Each path below is one point turned by a fixed rotation once a step. After each direction that follows a path, write how fast that rotation turns it, in degrees per step (0 if it stays still).
Each turn is a multiple of 5 degrees from 10 to 175, or 0.
Each row of a path follows its step; steps can be skipped.
Path 1:
step 0: [  6.7  -5.5  -6.6  -2.0  18.7  -4.4   2.1 -32.1 -29.6  -4.9  12.8   2.1
  18.9  20.6   3.8  -9.0 -34.4  -8.2   7.3 -21.1  13.9   4.0   0.6  15.3
  -2.9   3.2  17.8  -0.2  -3.7   4.5 -20.0   1.8  34.6 -12.2 -11.3 -15.3]
step 1: [-13.9  -9.4 -18.5  12.1  -1.9  17.9 -11.3   6.0 -24.6  -0.1 -13.9  -9.7
  20.1  19.6  -1.5  18.5   8.6   9.6 -25.3  16.1   4.1  21.0 -13.2   0.2
   5.2  15.7 -14.1  -6.1 -10.9  38.5   7.8 -12.4  13.7  15.0 -12.2 -16.7]
step 2: [  2.2  11.1 -38.1 -16.7 -16.4   8.8  -9.1 -20.1  -5.4  -2.9   0.0 -33.3
  -9.7 -19.8  -3.1   0.7  11.0  17.5  -5.0 -17.5   2.8  -7.1   3.1  41.7
  -9.6   2.3   4.4 -16.3 -14.2   3.3  -7.3   5.5 -14.0  -7.7 -12.7  -8.7]
step 3: [  0.4  -9.3  -4.7   1.9   2.7  17.3  35.0 -36.1 -17.6  -2.6  12.7  22.9
  25.1  -2.0  21.1 -11.5   9.7  -8.9  -3.3 -18.6   2.2  -1.7 -22.1   4.3
   0.0   2.2 -18.6 -11.9 -19.2  11.1 -13.7   1.5   0.8 -14.9  18.4  -0.9]
step 4: [  0.8 -18.1 -24.9   0.5  -9.8  24.3 -18.6  -2.5  -6.7  24.6  11.7   7.5
   1.2  24.6   1.0   5.2  14.6  -6.8 -11.7  14.7 -24.4  -3.0  11.6  10.6
 -19.8 -11.4  -9.7   1.0  15.1  31.1  -2.2 -14.0  24.8 -17.8  -9.7  15.3]
step 5: [ -7.5   6.3 -27.1 -15.8 -25.8  -5.5 -11.6 -12.6  -2.5 -26.8 -11.3   8.1
   4.0 -20.6  10.1   8.5  -0.1  12.5 -14.2 -18.4 -20.2  -2.1 -23.7   1.9
   0.4   8.2  -9.7 -10.8   2.8  -8.0  30.9   2.2   4.0 -18.0 -28.9  20.2]
step 6: [ 20.5   7.0  -2.6 -26.5  35.9   3.1   4.0 -25.1  -8.6   5.8   5.6   2.1
   8.5  -5.6  24.8 -11.2  -1.9 -12.6  15.2  -0.4  -8.0   7.4  -7.4  -2.0
   0.4 -16.6  -0.8 -21.1   8.1  26.0  23.7   0.4 -19.0 -28.2   0.6 -15.1]
step 7: [  7.3 -17.5   6.8  -4.2 -21.2  21.2 -10.2  -1.0   7.8  13.9  -7.7  14.9
   2.8  28.2  12.3  -9.5   8.5   1.0  -5.5   6.3 -36.4  30.9  -1.0   1.3
  -0.8  22.3  19.8  -9.8  -5.9   6.0   9.0  25.0  20.5 -15.7   1.8 -15.7]
step 8: [ 31.1   9.8 -11.7 -17.0   3.0   8.7   4.6 -13.0  15.3   4.0   0.4 -13.0
   7.3  -8.0 -17.6  30.6 -20.5 -10.2 -38.1  -7.3  -7.7   2.3 -11.9  -1.7
   8.1  -1.4  19.8  -4.3  -9.2  -2.5   5.7   2.8   8.1 -10.3 -36.7  12.6]
step 9: [-18.1  17.5   0.8  -5.6   0.1  -0.8 -11.5 -17.1   1.0  -9.9   8.3  -4.9
   0.8   5.1  18.9  29.5  -1.3 -36.3  14.5 -18.8   8.9  25.1 -15.9  -3.7
  11.8  11.1  -2.8   7.8 -10.0  21.4  -0.6  -0.5 -16.3 -28.8   0.6 -27.0]
step 10: [  5.6 -39.8   1.0 -33.5 -11.2   4.3  -3.9   1.4  17.4  13.7  12.0   2.8
  14.9  10.8  -9.5  -1.0  -0.2  10.8  -2.1 -20.0   4.7  44.6   0.1  26.3
 -11.1  -6.6   4.3  -5.0   0.9  17.1  -4.9  -6.9   4.4   8.3   5.1 -14.7]
[ -0.1   4.3  -2.7  -4.2   4.8  -3.9   4.6 -10.5   4.0  -7.1  -2.2   1.1
   2.0 -10.6  -4.6  -4.3   5.2  -9.0  10.2   3.4  -1.3   3.0  -0.3   5.9
  -3.3   6.5   2.4   8.3   0.0   0.8   1.7  -4.0  -1.2  -0.5   6.4  -2.8] => 110
[  0.3  -6.3   3.6   1.2  -4.1  -2.1   6.8   7.0  -2.9  -2.3  -2.6   3.5
   0.8  -2.6   1.2   4.0   4.8  -2.6   5.3   0.7  -1.6   4.0  -8.5  -6.5
  -0.6  13.6 -11.8  -6.1  -8.7  -4.8   2.0  -0.8   2.2   1.8  -3.6  -1.1] => 170
[ -0.2  -0.2   3.7   5.9  -9.1   1.1   3.9  -5.1   1.8   3.5  -3.8  -0.4
  -6.8  -4.2  -0.6   3.7   2.0 -12.7  -3.6   1.7  -0.6   7.3  -0.4   4.6
   3.8  -9.2  -2.2  -2.6  -4.7   0.5 -11.9   0.9  -3.4  -1.1   0.2   8.9] => 65
[  2.0  -2.9  -3.8   4.7  -5.4 -10.3   5.9   2.0   0.6  -0.7   3.8   3.6
  -1.3  -1.4  -0.3  -2.9   0.1   4.0  -8.8  -3.3   4.6  -0.8  11.8   1.0
   3.2   8.0   0.6   0.9  -4.6   9.0  -3.4 -10.3  -5.5  -6.3   0.1  -4.1] => 40
[ 1.6  1.0 -2.5  6.4 -1.2 -4.3 -2.8  8.3  2.7  3.6  1.3 -4.9 12.6 -2.7
  5.9 -1.6  8.4 -9.7 -5.4 -4.6 -1.9  4.1  7.4  6.0 -2.9  1.4  0.9 -2.3
  4.4 -1.4  6.2  3.4  4.9  8.3  0.9  2.0] => 120
[ -0.7  -7.1   9.2  -2.0  -2.0   2.8  -0.2   3.5   0.0   2.2  -5.4   1.3
   4.3  -5.4  -2.3   6.8 -14.8  -7.9   0.5  -0.3   0.3   0.3   4.9   0.6
  -0.4   4.9   7.2   4.4   1.8   2.8   2.5   7.5  -7.1  -0.2  -5.5  -7.4] => 35
[ 2.3  1.9 -1.7  1.7 -2.1 -1.1  7.0  0.3 -0.2  6.1 -7.5  0.4  2.2 10.1
 -3.3 -6.3 -3.6 -5.2 -4.0  2.9 -5.2 -5.2 -4.2 -1.9 -1.8  3.5  1.8 13.5
 -0.1  2.0 -3.1 -4.3 11.2  2.0 -8.4  3.7] => 100
Path 2:
step 0: [  3.3  10.3  22.1  -2.3   2.6 -14.3   9.8  -6.0  20.7   2.3  -9.0  -5.0
 -19.0 -21.0 -11.9  -6.9  -1.1 -12.5  17.5   5.4  -3.4  13.0  -2.0 -20.5
  23.3 -30.1  -9.6  -2.9  15.1 -12.8 -12.7 -16.4   9.3 -20.4   1.7  -2.2]
step 1: [ -3.5  -6.5 -10.5   1.8   0.1  -8.0  11.9  33.1  -0.4  -2.4   0.9  -3.7
  11.8 -21.1  -1.7   3.2 -19.8  36.1 -15.5   0.0   5.0  -9.7 -17.2  -4.9
  -8.7  -5.6  -9.5 -28.6  17.8  20.0  -3.2  -3.5   8.3   4.3   2.7 -14.2]
step 2: [ 13.8  -3.3  -6.4 -33.9   4.1 -14.5  -1.7  10.4  -0.5 -16.2 -23.5 -27.0
   3.7  -9.0   9.1  -8.9  19.2  -2.4  30.8   5.9   7.6   0.1   5.4 -21.1
  -7.9  -6.8   0.0   9.0   1.2 -18.8   8.5 -13.5  -2.3  13.0  -0.8 -11.1]
step 3: [-23.6  24.0  -9.6  10.1   3.3  10.3  23.8   6.6  18.7  12.8 -19.1  -0.6
  -1.2  -8.9  -4.0   0.9   2.7   4.8  -7.0 -16.0  13.3  -5.7   0.6 -21.3
   9.0  18.4 -25.1 -12.2  -2.9   6.8   6.2 -14.3  18.2  -4.2 -21.4   7.5]
step 4: [ -0.8 -22.7  -1.0 -16.2   4.9  -3.7  -8.1 -21.0   7.9 -21.7  -4.9 -15.7
  -7.5  -5.6 -21.1   8.7  13.7  27.2  -5.7  22.2  11.2  -1.9   0.7 -25.2
   5.5  -6.7   2.5  -3.4  11.1  -1.3 -22.0  17.5  19.2  -2.2  -4.6  -8.9]
step 5: [  1.6  -7.7 -14.6  -9.0 -20.1 -20.6   2.3  12.5  -1.5  -2.1 -33.5   6.3
   2.8 -14.0  -5.6  22.9 -33.1   0.0  10.3 -14.2   4.6  -9.5  -7.8 -11.6
  -8.1   2.3  -8.9   6.1   3.0  -3.5  12.3  -3.0  -3.1 -20.6 -10.8  22.4]
step 6: [-15.8  -3.0  -0.2 -11.7  18.3 -21.0  20.9  -1.7  -5.0 -17.0 -16.0  18.1
  13.7   8.1   3.4  -0.8  24.4  -0.3   1.4  18.3   0.1  -5.4 -11.6 -11.6
  20.3   6.1   5.2 -20.5  -2.5 -12.6   8.0  -5.4  28.9  -4.5  18.3  -6.9]
step 7: [ 13.6  -2.6  -2.9   8.6  -6.2 -12.3   1.7  16.1   4.7  24.1 -17.9  -0.4
 -20.2  10.8   0.6   2.0   4.5   1.3   1.9  16.7  -3.9  -2.7  15.6 -26.2
 -21.5   8.5  -3.9 -15.8  32.0   5.2  -1.0   8.9   2.8 -20.7 -24.3  -2.3]
step 8: [ -1.2  12.6  12.4 -13.7   2.3   5.1   0.3   8.4   8.8 -16.2 -12.3   6.8
  13.5 -11.1   0.3  34.1  -7.6   5.2  -7.7  21.4   6.7  24.8 -29.9 -18.3
  10.6   6.6   8.2  -6.7   9.6 -22.5   0.6  -1.8  -5.6  19.6  -9.6   1.2]
step 9: [  0.3 -15.6   3.4   3.6  14.0   5.6   1.8  13.4 -25.8  29.2  -8.6   4.7
   3.6 -24.0 -12.9   7.0  -2.6   1.1  23.2  15.0   8.5 -38.6   6.1 -22.0
   3.7  10.1  -1.8  -2.0  -9.2  -9.3   7.9   3.4   7.4  -4.6  -4.4  -5.1]
step 10: [-30.8  -7.5   7.2  -2.3  -3.6 -20.8  -2.3  10.9  21.5  14.4  -8.9 -11.4
  15.0  22.3   9.3  19.7  11.1  11.1  13.3   2.7  12.6  15.1   9.8  -2.2
   1.0 -11.4   0.9 -20.4  -1.4 -19.7 -14.9   1.4   8.4   9.1  -9.0  19.3]
[ -3.1   2.3  10.4  -1.2   5.1   0.2  10.1  -0.1  -1.1  -1.8  -5.5   4.2
   6.7  -3.3  -8.2   0.7  -2.3 -10.0  -2.8  -1.9  -7.0  -0.3   3.4  -2.0
   1.2   6.6  -7.5   5.6  -5.2   0.3  -6.9  -5.1  -3.9  -1.2   3.7  -6.0] => 125
[-5.6  1.5 -2.9 -0.1  7.0  0.5  4.9 -4.3  3.0  3.0 -2.2 -0.1  3.8 10.2
  7.3 -5.5  4.7 -7.9 13.7 -3.2 -2.9 -2.1  2.8  2.2 -3.7  0.2 -6.9 -6.1
 -4.0 -1.5  5.3  4.8  7.8  2.6 -2.8  0.2] => 100
[-4.9  0.0 -6.6 -8.0  2.2 -9.0 -0.2 -1.1 -5.4 -0.1 -0.2 -5.0 -2.2 -0.3
  6.1  7.5 -4.7 -1.6  4.3  5.8  0.9 10.7  4.3  3.5 -5.5  3.9 -2.3  3.5
  1.6 10.4 -7.6  4.2 -6.8  2.8 -2.5 -1.9] => 125
[ 5.8 -3.7  4.3 -2.7 -7.5  3.2  6.4 -2.4 -0.3 -6.6  5.2 -2.1  1.0 -7.6
 -7.4  5.1 -8.1 -0.2  8.9  0.8 -4.9 -2.4 -9.4  5.4 -7.7  1.7 -1.1 -3.9
  1.2  0.2  3.8  8.2  3.5  6.2 -0.3 -0.5] => 100
[  0.9   0.7  -3.0   7.4   4.0  -3.5  -7.4   2.3   0.2   4.8  -1.2   9.0
   3.7  -0.7  -1.6   6.5   4.6  -6.4   4.1   5.1 -13.7   1.3  -7.7   0.1
   3.3   4.5  10.4  -2.4   2.9  -1.6  -1.7   5.4  -3.6  -3.9  -4.4  -0.3] => 35
[  6.3  -9.6   0.9  -0.4   2.2  -6.6   4.3   6.1  -1.8   1.5  -2.6  -5.9
  -3.6  -1.4  -2.9   0.3  10.7  -0.4  -4.3  -3.0  -3.7   4.5  -1.1   2.5
   2.5   1.2  -4.0 -10.0  -9.0   4.0   6.3   0.4  -7.8   2.2   3.2   8.9] => 85
[-7.1 -3.9  0.5  7.7 -5.3 -1.4  7.2 -9.6 -6.1 11.4 -3.5 -7.5 -2.2 -0.5
  3.0 -4.1  1.6  4.8 -2.5  1.7 -4.5 -6.0 -5.1 -1.6  2.6  2.5  2.1 -3.5
  5.4  2.3 -7.8  1.4  1.1  4.9  7.9 -3.1] => 125
